In the rows, zero is written as 128.
Named moves (each a turn or a mirror), then the moves between two rows, first move first; the first pair answered:
k_932:
[127  87 135 124 160 125 112 131  96  84 147 141] |-> [142  90 110 122 143 125 130 111 105  79 131 154]
[137 125 124 132 134 130 148 109 131 100  94 127] |-> [124 123 165 139 152 135 107 135 121 109 126 116]
[157 139  82 120 122 137 139 110 126 113  74 119] |-> [128 143 152 130 151 137  72 157 104 127 131  98]
[149 159 113 160 111 125 152 109 148 111 132 123] |-> [133 156 143 166 126 120 118 131 137 117 158 112]
k_168:
[157 155 133 109 134 105 105 129 108 165  82  83] |-> [161 131 125 100 140 120 101 123 103 168  83  90]
[150 101 101 118 119 131 149  98 136 120 137 152] |-> [151 107 106 133 127 120 154  97 139 111 133 148]
[110 141 107 110 111 130 152 138 149 142  95 114] |-> [106 120 105  98 108 136 140 131 146 144  91 116]
[125 140 107 103 109 128 126 135 134 161  98 128] |-> [131 109 105  95 119 139 123 125 123 141  97 137]
k_90:
[123 130 124 151 126 127 130 131 120 135 160 137] |-> [125 140 106 139 116 130 135 128 125 142 140 129]
[116 132 138 146 110 115 157 111 158 115 143 132] |-> [119 130 135 143 113 111 156 112 158 120 143 137]
[119 105 146 128 136 129 102 136 116 133 149 133] |-> [124 129 111 115 112 131 117 138 122 157 106 133]
k_426:
[121 170 135 131 115 112 124 140 130 156 141 119] |-> [111 128 158 135 143 134  92 137 103 128 138 118]
[118  79 126 112 137 142 123 128 129 130 137 137] |-> [132  98 107 113 122 139 153 116 142 130 106 135]
[139 109  99 101 111 126 136 110 135 146 162 153] |-> [136  89 107  99 122 136 125 107 125 130 160 153]
[139 151  91 115  86 108 145 139 149 154 154 150] |-> [123  99 133 111 121 123  88 151 121 135 180 150]
Pairs:
Each pair is 2 to 3 moves apart.
[143 151  87 107 119 119 175 108 145 172 105 154] |-> [144 102  85 100 133 133 163  95 130 149 101 172]  k_168 k_168
[114 102 141 102 144 140  89 147 104 162 180 147] |-> [107 145 167 122 148 132  81 169 115 165 159 115]  k_426 k_426 k_932
[147 128 104 108 106 128 154 109 150 108  80 147] |-> [132 175 131 127 107 120 145 136 160 126  79 118]  k_932 k_426 k_426
[ 94 122 137 135 132 122  68 168 115 161 145 112] |-> [116 139  69 117  99 125 118 148 137 170  84 119]  k_90 k_932
[136 171 140 143 129 130 137 124 160 130 143 124] |-> [145 124 101 115 120 144 140 101 146 125 116 148]  k_168 k_426 k_932
[143 120  93 150 107 132 150 109 115 115 116 119] |-> [136  92 104 147 118 141 131 112 106 102 119 123]  k_426 k_426 k_426
[129 145 112 110 116 128 141 134 156 160 152 131] |-> [135 116 154 143 158 139 133 126 146  93 144 119]  k_90 k_426 k_168
[117 180 128 155 105 131 137 110 183 120 131 110] |-> [130 137 124 164 120 139 150  87 174  83 128 125]  k_90 k_426 k_932
[111 149 165 114 131 125 142 130 152 131 162 125] |-> [117 106 153 110 143 147 135 110 132  91 101 125]  k_90 k_426 k_426
[114 134 116  86 112 123  88 159 121 204 137 129] |-> [109 103 145 107 143 143  65 162 104 160  97 111]  k_426 k_426 k_932
[122 164 111 106 106 133 127 162 131 160  61 101] |-> [130 173 112 113  95 104 170 143 154 167 163 135]  k_90 k_932 k_426
[123 183 171 148 138 113 120 161 119 114 124 107] |-> [142 161 127 147 128 125 158 127 118  81  75 127]  k_426 k_932
[121 171 153 157 147 105 125 154 143 122 183 115] |-> [151 138  71 126 121 119 172 109 149 112 101 147]  k_90 k_426 k_932
[122 162 179 166 141  99 129 140 142 104 195 108] |-> [123 156 147 150 128  91 146 128 146 120 221 134]  k_932 k_426
[142 103 101 134 122 157 141  99 101  96  97 131] |-> [120 137 156 153 140 152  94 142  97 110 118  91]  k_932 k_426 k_932
[127  76 115 101 128 149 112 120 115 131 142 161] |-> [116 104 128  96 120 138  93 145 115 165 157 140]  k_90 k_426 k_932
[113 154 136 145 138 149 125 105 135 109 101 119] |-> [114 169 120 133 122 139 137 104 148 139 111 124]  k_168 k_426 k_932
[128  89 133 139 155 154 131 105 113  62  80 119] |-> [131 172  82 110  93 124 173 118 158 154  99 118]  k_426 k_168
[144 101 124 151 158 124 192  82 138  48 147 162] |-> [144 157  84 140 125 109 220  89 165  96 105 149]  k_90 k_168
[151 139 148 166 148 100 143 115 105  95 185 158] |-> [140 176 104 122 104  95 126 138 111 178 161 149]  k_90 k_426 k_90
[112 104 141  77 144 153  85 112 114 135 147 154] |-> [105 115 161  89 152 157  73 123 120 120 128 138]  k_426 k_932
[116 142 166 128 128 108 115 142 133 148 184 118] |-> [149 135 124 142 123 127 167 106 145  98  78 119]  k_426 k_426
[136 133 102  90 112 130 127 128 136 173  88 141] |-> [141  81 127 105 149 148 106 116 110 125  90 146]  k_426 k_90 k_426
